(in the rows, 128 means zero)
The rows of R fall into 3 groups, and each row is roughly a mix of its group's hidden directions; some rows fit no group.
R (127 x 11):
[[110 166  98 145 150 156 148 134 140  60 130]
 [105 185 168 134 159 148 149 112 163 142 103]
 [161 131 123  84 136 106 128 124 106  60 102]
 [138 148  93 123  96  90 145  83  81 111 109]
 [ 93 165 145 154 140 177  88 157 125 101 134]
 [ 98 175 132 114 128 122 192 141 158 157 121]
 [136  91  86 157 113  90 177 103 147 130 145]
 [135 104 169 131 125  92  95 148  89 176 151]
 [177 147 157  72 122 156  94 110 113 125 119]
 [190  93 134 112  98 126 110 129 136 152  82]
 [ 91 149 132 161 143  98 174 106 181 125 128]
 [169  67 121 126 110 112 105 132 155  83 115]
 [130 123 131  68  89  95 127 120 122  75 109]
 [106 168 142 156 149 142 174  71 141 120 116]
 [174  84 117 129  89  95 110  88 114 148 133]
 [138 113 192 117 133 109  97 138  83 157 105]
 [155 129 153 101  94 135 136 121 175 164  78]
 [116 115 121 165 108 157 130  95 155 186 164]
 [127 163 133  75 127  91 101 103 151 100  93]
 [132 158  99 166 144 177 160 153 105 159 148]
 [125 133 102  84  89 110 182 124 162 152 111]
 [152 107 120  93 124  93  73 152 106 100  96]
 [162  91 151 176 129 154 102 175 147 123 120]
 [169  85 119 160 111 168 130 167 155 133 154]
 [136 137 167 109 145 123  60 164 115 158 126]
 [164 146 144 163 135 141 114  97 165  76  98]
 [136 108 116 157  93  94 193 102 143 146 140]
 [158 106 132  81 108 147  84 163  99 155 110]
 [149 120 136 170 166 163 133 116 138  77 168]
 [117 103 112 125 116 144 177 118 193 162 142]
 [108 142 182 102 159 137 107 115 184 107 124]
 [160  87 141 158 130 104 125 140 139  67  95]
 [106 136 138 118 161 193 148 176 149 117 134]
 [188 136 156 115  99 150  96 131  92 131  94]
 [140 110 117 171  94 166 158 149 173 153 148]
 [ 74 137 129 162 138 153 147 100 170 147 165]
 [183 145 120 158 121 108 146 108 149  84  88]
 [159 130  90 149 161 115 186 112 130 156 157]
 [106 146 160 146 128  69 124 142 125 156  75]
 [171 129 143 130 144  91 102 149  62 124 110]
 [141 133 136 179 149 175 103 112  97  88 152]
 [122 126  81 109 139 186 135 122 101  84 106]
 [137  69  79 136 103  96 159 102 131 119 125]
 [129 138  46 125 117 118 132 140 132  86 108]
 [146 130 120 127 137 197 116 124  71 104 115]
 [152 111 156 102 114 110  73 141  71 128 118]
 [ 89 169 111 115 135 134 168  88 100 158 156]
 [116 178 143 124 154 184  92 163 115 128 130]
 [112  67 152 135 118 100 107 161 134 171 150]
 [134 121 123 133 110  59 146  90  78 129 128]
 [148 156 164 135 159 198 106 136 139 108 125]
 [178 148 126 150 137 164 155  90 121  86 104]
 [156  89 129 131  87  63 117 118  96 125 123]
 [110 184 136 103 144 119 115 164 144 111  73]
 [158 113 137 168 138 105 125 106  90  69 153]
 [ 66 130 118 105 164 110 155 116 113 162 161]
 [147 151 179  94 153 120 113 103 150  90  92]
 [ 76 160 139 111 158 149 138 121 183  99 128]
 [116 165 137 111 128 132 141 118  83 200 140]
 [104  75 102 161  99  78 121 127 133 139 154]
 [178 143 105 121 107 129 102 158  77 126  90]
 [111  91 101 148 117  71 156 104 167 110 138]
 [ 68 128 102 150 128 118 153 164 146 168 155]
 [133 171 114  84 113 155 190 119 142 140 113]
 [153 119 107 113  93 117 141  66 112 178 131]
 [144 160 131  90 147 179 109 160  92 157 113]
 [164 103 166 149 106 100  98 101 123 180 121]
 [157  81 129  74 102 105  90 120 127 148 147]
 [ 94 120  79 129 163  75 123 153 112 101 140]
 [192 117 168 123 105 112 102 108 110 109  97]
 [ 61 169 125 127 158 143 161 119 132 126 157]
 [196 136 156 151 120 126 111 127 137  92  88]
 [125 136 188 164 137 111  72 125 137 112 151]
 [121 165  98 130 123  68 131 110 103  95  89]
 [133 135 118 174 123 183  97 165 157 146 152]
 [148 150 189 107 120 129 102 136 108 168  88]
 [ 97 143 129 124 137  75 179 137 169 159 128]
 [154 101 118 123 117  99  89 156 152  70 102]
 [ 96 182 172 145 150 140 160 111 144  96 131]
 [155 106 145 109  91 114 122 104  63 161 137]
 [115 173 118 120 123  84 170  91 123 146  87]
 [144 131 101 178  88 146 167 137 130 168 158]
 [139  84  91 115  92  88 113 137  90 150 156]
 [173 143 146 158 164 149 160  93  89 129 150]
 [154  95 118 174 131 165 138 139 159  75 124]
 [ 87 160  96 143 145 134 155 101 134  75 157]
 [ 83 188 152 122 165 151 130 152 150 122 116]
 [123 144 131 104 158 111 109 100 165  66  95]
 [118  90  63 110 132 121 151 105 137  85 113]
 [119  85 136 116 146 140  81 190 139 132 151]
 [ 94 193 127 124 165 164 151 140 149 111 132]
 [ 87 172 153 116 174 121 133 145 102 171 120]
 [104 130 174  97  81 139  87 137 127 108  92]
 [ 69 146 104 145 164 142 153 145 170 129 152]
 [139 152 130 152 129 169 161 136  89 189 123]
 [157  65 105 157 100  89 137 103 122 135 141]
 [168  90 113 104 108 102 100 113 149  75 115]
 [127  93 101 135  97  77 176 104 159 133 132]
 [ 87 176 136 148 155 171 115 175 121 136 130]
 [ 96 170 141 100 163 174 105 155 113 108 105]
 [ 84 179 132 107 163 150 151 127 151  89 115]
 [102 151 166 144 153 193 108 126 146 110 154]
 [104 128  69 112 134 103 153 127 187 112 136]
 [150 165 143  98 146 167 122 183 103 137 100]
 [162  96 164 129 129 106  73 140  93 161 129]
 [181  95 114  97  96  97  87 110 114 120 134]
 [ 68 131  80  97 134 136 154 152 146 105 146]
 [132 142  85 111  95 128 192 113 167 138 133]
 [ 87 196 129 134 148 165 146 135 140 149 110]
 [118  71  87 121 112  77 147 109 149 113 117]
 [ 98 108 173 125 159 139  87 161 172 121 143]
 [134 122 100 109  81  94 147 106  75 162 122]
 [141 117 135 193 153 184 110 138 144 126 148]
 [ 62 184 118 108 148 121 155 120 121 138 137]
 [156  83 119  86  99 131  88 166 145 140 106]
 [112 121  86 169 118 154 158 165 121 156 170]
 [114 153 153 148 149 160 115  97 130  58 135]
 [114 159 122 144 118 117 184  78 171 128 111]
 [144 162 177 144 128 179 157  93 140 152 125]
 [166 110 151 140 115 135 105 163  92 189 127]
 [159 134 194 145  93 109 156 113 119  97 118]
 [ 56 115 100 100 133 124 131 141 126 161 162]
 [ 90 134 120  84 116 125 152 125 129 200 122]
 [ 98 149 144 102 131  99 198 127 139 151 101]
 [136 108 181 144 141 151  93 183 138 154 141]
 [ 99 149  53 150 122 141 165 127 126 114 146]
 [ 92 166 129 124 143 171  95 185 121 142 120]]
One row of each group comes first, with its name. Which group is each row after those in?
[ 64 161 120 123 158 111 156 121 122  89 151]
J
[121  97 128 169 172 119 103 104 108  73 138]
M
[142  99 127 120 137  97  69 174  99 100 124]
C

[187 133 154  83 118 157 110 109  91 138 116]
M
[166  73 103 134  96 127 135  89 109 140 162]
J
[162  85 120 101 114  90  92 115  94  92 125]
C
[117 127 159 157 129 126  98 173 107 189 150]
J
[ 91 126 102 195 111 130 145 140 136 173 138]
J
[126 160 152  83 158 137  97 171 116 168 112]
M
[151  89 167 115 118 112  82 135  80 148 106]
M
[ 96 130 155 137 147 158 134 173 146 187 149]
C
[123 104 147 182 110 150  72 131 104  97 140]
M
[177 153 145 108 132 107  80 132 109  82 106]
J
[ 77 157 162 121 164 118 113 125 153  79 117]
M
